One vector is turned by the same rotation once a step. Each row is the vector after some number of steps, and that number follows the row.
The counts run from 0 to 194.
[ -4.8  -2.9   0.5  18.4 -26.5 -11.7  11.2   9.3  -8.3  -5.3  27.2   0.5
 -18.7  13.4   0.1  11.0 -19.4  21.5 -47.2  -0.4  19.7   9.0  14.1  10.9
  -9.3 -14.9  -9.0  -1.6  -2.5 -24.6 -10.9   0.2  -1.4 -46.6  25.2   9.8
  16.3 -33.2]
33
[-12.0  -9.8  11.6   2.8   7.1  -1.3  28.5 -31.7  -7.1 -30.4  -5.4  27.6
 -31.0   0.3   7.1   1.0 -11.6   1.0 -26.6 -26.8   3.6 -21.6   2.8  -2.4
 -20.8 -25.6  -0.4   6.7   3.6  -3.4   9.3 -23.1 -46.4 -21.7  -1.7  -3.0
   3.1  14.3]
133
[-34.3 -16.8  22.6  17.9  -7.2 -11.3   0.3 -17.3 -26.3 -15.8   8.7 -16.0
 -20.6   8.7   5.7 -33.0  -1.8  16.2 -42.8 -18.9 -18.4  -4.6 -11.0   4.7
 -28.9  -2.3 -14.1   1.3  19.9 -35.2  16.5 -11.7  -2.7 -18.8  -1.1  16.8
  23.7   1.4]
126
[  1.7   6.6  10.9 -37.6   6.9  -1.8  -0.6  11.2   3.6  17.1  22.8  -0.4
   0.7 -38.0 -43.6   6.7  -2.5 -22.6  -9.4   3.4  18.3  17.9  32.4  -7.5
   7.5  -1.2  16.4  -5.9 -26.7 -13.9 -23.2 -22.9   4.3   4.3  17.5   8.6
   2.6  14.2]
29
[ 11.0  -0.6   0.5   2.0 -17.2  20.4 -24.4  26.1 -13.7 -10.5   7.4  -3.5
 -24.2  13.4 -15.1   0.8 -24.7   0.1 -21.4  -5.1  29.6   6.9   7.8  -1.4
 -44.1  -2.3 -13.7   9.9  15.9   9.9 -16.6  -7.5  -6.6 -29.2 -10.8  30.2
  18.3 -20.4]
32
[  5.9  13.9  24.7   1.1 -29.4  16.2  -1.3   1.6 -35.7   2.5  26.1 -25.1
 -16.5 -15.6  -0.4  -3.2   0.1  38.8 -31.5   3.1  35.0  14.9  25.4  12.4
   2.2  -4.9  -1.4  17.8   8.2  -3.2  -2.4   8.3  -1.4   9.4  25.5  24.0
   7.6 -10.5]
143
[ 19.0  -6.1 -16.7 -25.3  23.8  -0.1 -25.7  20.6  19.7 -16.7 -12.2  17.2
  -8.6   2.4  -9.7   1.2 -12.6 -39.3  13.0  -6.6  -1.9   2.1  -1.1  -6.4
 -27.1  -8.4   4.5   1.8   5.0  22.8 -12.2 -29.2  -5.1  12.2 -33.5  10.5
  10.3  31.7]
190
[ -5.7 -10.0   8.5 -10.7  10.9 -11.0  20.3 -12.8  26.4  -4.6  -5.2  41.8
  -3.6  -7.4  -5.4  13.4 -11.7 -38.6   1.0 -11.3  11.5 -17.4  18.6 -10.5
 -17.2 -26.3  13.1 -19.4  -1.8 -15.0 -24.3 -27.5 -16.0 -18.4   2.9  17.9
  -2.6  26.5]
114
[ 40.9  -6.0 -29.6 -18.2  -6.3  -1.2 -17.3  28.1  35.2  -5.0 -24.2  13.3
  -4.8   3.3   1.0  16.9 -14.8 -21.0  16.4  -4.1  17.7  12.4   7.3  -1.9
  -9.0 -26.5  17.9  -2.2  -0.7  21.8 -18.3 -14.4   4.4  14.3  -6.1   9.2
 -13.2  30.8]
172
[ 42.0  -7.1 -21.3  -0.5 -19.5  -6.6 -18.2  11.7  24.7 -18.1 -24.5  -8.1
 -16.0  21.4  35.0  -1.4  -3.1  14.3  -9.0  -8.6  -8.0  17.9 -26.2  15.5
   1.2 -33.7  -0.8   9.6  11.5  20.8  -3.8  -5.1   4.2  29.5  -5.1  -4.5
 -10.6  27.0]
153
[  7.7   8.9  -5.3  16.8 -20.1   2.3  -2.7  30.0 -21.5  -5.3  -6.4   7.5
 -14.1   1.8   2.0  35.1   1.8  17.0 -14.3 -12.3  41.6   1.6  14.4   8.6
  -5.0   8.4  18.6   8.4   2.2  23.8   2.7   8.9  -3.2  -9.9  -1.1  46.5
  29.7 -23.6]
91
[-22.2 -16.5 -19.0 -20.4  32.4 -28.8   5.8  -6.3  12.9  -8.5  -4.8   9.3
   1.2 -10.0 -15.7  -9.8  14.8 -35.8   4.7 -13.3 -25.8  -3.3 -17.0   2.6
  -4.3  -5.1  11.0  -9.0  -7.6 -11.6   0.0 -26.2   0.0  32.2 -15.7  -9.8
   8.9  50.9]
189
[ 21.6   7.0 -11.6  -5.9 -11.1 -23.6 -13.4   9.1  -5.9  -2.1  12.3   5.0
   8.2  -4.2  14.4  37.8  27.0   4.7 -10.3  32.8  14.5  13.7   0.5  22.7
  11.9 -29.4  23.0   6.0   2.0  -7.2 -30.9  -5.3   8.3  34.1  10.4  31.9
  -0.7  13.6]
187
[  7.7  -1.9 -31.3  -7.3  24.5  14.7 -18.5  17.4 -39.3 -12.0  -9.3 -10.2
 -13.6 -21.7 -26.2  13.5   3.1  10.3  -3.2 -18.4  15.5  19.1   2.3  -4.8
  -7.7  17.3  -3.3  26.2 -13.9  35.2   9.9  -6.3 -12.9   5.2 -21.4   6.6
  38.1  -0.3]
175
[ 21.2  -8.4 -26.4   3.7 -24.8 -12.2 -28.6  55.5  22.9   4.5  -0.7 -28.1
   0.8  15.3  10.7  -3.2  -6.5   3.6  -4.7  -3.2   3.8  30.1 -12.2  16.2
  -7.1  -8.0   1.8  -3.3  -2.6  -8.0 -14.5   3.6  31.2  12.8  -1.9  22.1
   2.1  -7.2]
179
[-40.5  -1.7  27.7  -1.7  14.9   0.1  26.0 -17.7  -7.2 -16.5  -5.4  14.9
 -11.8 -11.3   4.6 -24.3  -1.4 -18.7  -9.2 -45.3  -2.9 -27.8  -0.4  -6.3
 -21.4  -5.1   4.2  -1.2   7.5  -1.7  23.9 -13.9  -9.6  -6.2 -12.9  15.5
  16.3  17.5]
56
[-21.8  -6.1 -13.5   4.6  34.0 -21.1   8.5 -23.8 -35.4 -26.6  -3.0  19.4
  -8.9 -12.9 -15.7  14.1  25.1  -2.7 -11.8 -19.6  -8.1 -10.3 -11.6   1.4
  -7.6   4.4  11.6  -1.8  -1.7   1.0  23.1 -23.2 -30.2   4.1 -22.3  -0.9
  32.0  14.6]
23
[ 20.1  -2.4 -16.6 -10.5   1.9 -15.2  26.1  16.7  25.3   0.7  -3.7  16.8
  -8.5 -14.9 -21.5  31.0 -13.9 -14.9  -4.1 -12.3  23.5  16.9  17.5 -10.6
  13.9 -18.7  23.8  -9.5 -29.7  13.0 -16.3 -22.7 -11.9 -23.8  16.6 -10.6
  -3.4  11.5]
173
[  6.8   0.5  11.8  -8.9 -19.3  13.3  13.0  20.8  18.5  -0.6 -28.8  23.7
  -7.9  -8.6   8.0  -7.1 -24.5 -29.2   5.7 -19.3  28.1   4.3  25.6 -14.7
 -26.1  -4.7  23.1 -15.5   8.7   5.5 -10.9  -3.3   7.6 -12.4  -2.0  44.5
   5.7  12.9]
165
[-18.5 -12.2 -18.2  11.1  29.5 -19.9  22.5  -7.1  19.9 -17.0  -1.7  32.2
 -18.2  10.0  -3.6  21.8  -6.4 -18.8 -10.6 -36.3   3.4 -22.3  -4.7  -2.5
 -10.2 -28.1  -7.5  -1.6 -10.2  12.9   8.2 -33.4 -26.2 -26.8 -21.3  -4.4
  12.0   8.2]
115
[ 12.2  -0.6  -3.4 -11.1 -32.7 -10.0   3.0 -23.6 -40.4 -18.4  -2.0   9.3
   1.9 -17.1  11.0   8.7  22.9  20.1 -25.3  21.7  16.4  13.2  21.7   1.2
   7.2 -15.8  19.2   7.9   7.7  -8.6 -18.1   5.9 -11.0  14.3  26.9  29.5
   2.6  26.5]
169
[  6.5 -10.6  -1.1 -36.5  19.9   7.6 -17.0  13.0  17.8  -4.3   6.3 -20.1
  -9.4 -12.5 -10.0 -20.7  -1.7  -6.0   9.3 -25.0 -21.6  16.2 -13.6   1.3
  -9.0  -4.3  -0.7   7.5  -3.3   8.0   6.0 -22.7  13.2  44.0 -18.6 -16.5
  -2.8  35.6]
138
[-18.1  -4.5  22.8  -2.3 -22.8  -9.8  19.9  -6.2 -34.6  -1.1  17.0 -27.1
  -5.5 -10.4   5.9 -30.3   1.3  26.9 -35.6 -10.8  -3.8   9.3   6.7  -0.6
  13.6  -5.6   5.3   5.2   8.8 -35.2   2.3  -1.3   3.1   3.3  36.0   4.5
   4.6  14.8]
144
[ 10.5   9.1   8.5  -0.5 -10.1  20.5  19.7  -2.9 -29.9  -2.3  22.1  -3.9
 -22.5 -20.5 -13.8  22.2  -9.1  38.2 -37.4 -11.2  33.1  14.5  26.4   3.6
  16.9  -5.5 -11.6  18.1 -24.2  10.4   5.8  -6.8 -17.4 -18.7  31.0 -18.3
   9.9  -1.4]
66
[ -4.8   3.0  25.3 -18.0 -22.1 -10.9  -6.7   7.4   2.7   3.4  27.1  -6.9
   9.5 -24.5  -5.4 -13.1   2.3 -12.9  -3.1  13.7  11.0   0.2  21.3  13.1
 -10.9 -13.1  18.0  -5.6  15.5 -35.8 -16.0 -12.6  26.0  28.2  11.4  47.8
  -0.1  21.4]
36
[ -1.8 -11.8 -27.9  -1.7  35.4 -30.0   7.4  25.3  25.8 -11.7 -20.0  18.1
  -6.3  -2.2   2.1  31.8  14.0  -8.5   2.0 -27.9  -4.7  -6.3  -9.0   5.7
  14.6  -8.8  22.5  -8.8 -25.7  25.7  13.1 -20.6  -1.7   3.3 -27.5  -7.2
  12.0   9.6]
97
[ 17.2  14.6  11.5 -33.0  18.8  26.6  -2.1  17.0   9.9  14.3  28.0   4.1
 -12.2 -23.5 -32.2  29.8 -14.9  -3.4  -9.4  -8.8  41.3  12.3  36.2   1.0
   4.5  -8.9   3.8   7.2 -16.7  23.4 -12.5 -14.1   4.8   1.6   1.5   1.5
   4.7  -9.3]
47
[ -6.6   6.4  35.3 -17.5   5.9  20.0   7.3 -24.5 -10.3 -12.8  -1.0  30.3
 -15.4 -26.8 -12.4  10.4  -5.9 -21.6 -12.0  -4.5  25.3 -17.3  34.1  -7.4
 -23.8 -15.7  11.3   4.8   9.9  15.2 -16.4 -13.9 -14.8   2.4  -7.9  36.5
   3.8  26.8]
132
[  0.1   3.0  10.5   8.6  12.0   2.5  -9.3  15.9  20.2  -2.1  -8.6  35.7
 -20.2  11.0   8.5  26.4 -13.6 -16.9  -1.5 -17.1  34.2 -15.2   8.8  16.8
 -30.0 -22.0  10.0  -0.3  14.3  36.8   1.8 -12.0   1.1  -1.8 -30.9  37.0
  11.3  -6.0]
39
[ 19.9   6.7  15.4  12.2 -30.5  13.3   1.9  -0.4  -3.7 -27.3  -2.9  13.1
 -29.2  16.5  33.1  22.2 -12.2  19.0 -22.0  -3.4  28.7 -14.3   5.1  13.2
 -14.5 -38.4   4.7   8.1  17.2  24.9 -11.5  -5.7 -16.9 -11.2   1.3  28.1
  -5.1  -1.4]
58
[ -1.2 -12.2  -9.9  13.8  -9.8  -0.1  20.6   6.5 -17.6 -12.3 -20.6 -12.0
 -31.8   5.8  -3.9 -16.3 -19.5  11.6 -31.1 -40.2   0.5   7.6 -11.7 -17.2
  -0.1  -0.1 -14.1  -2.9  -9.8  -3.7   9.2  -8.2 -20.6 -44.9  14.1 -17.2
  19.4  -8.1]
159
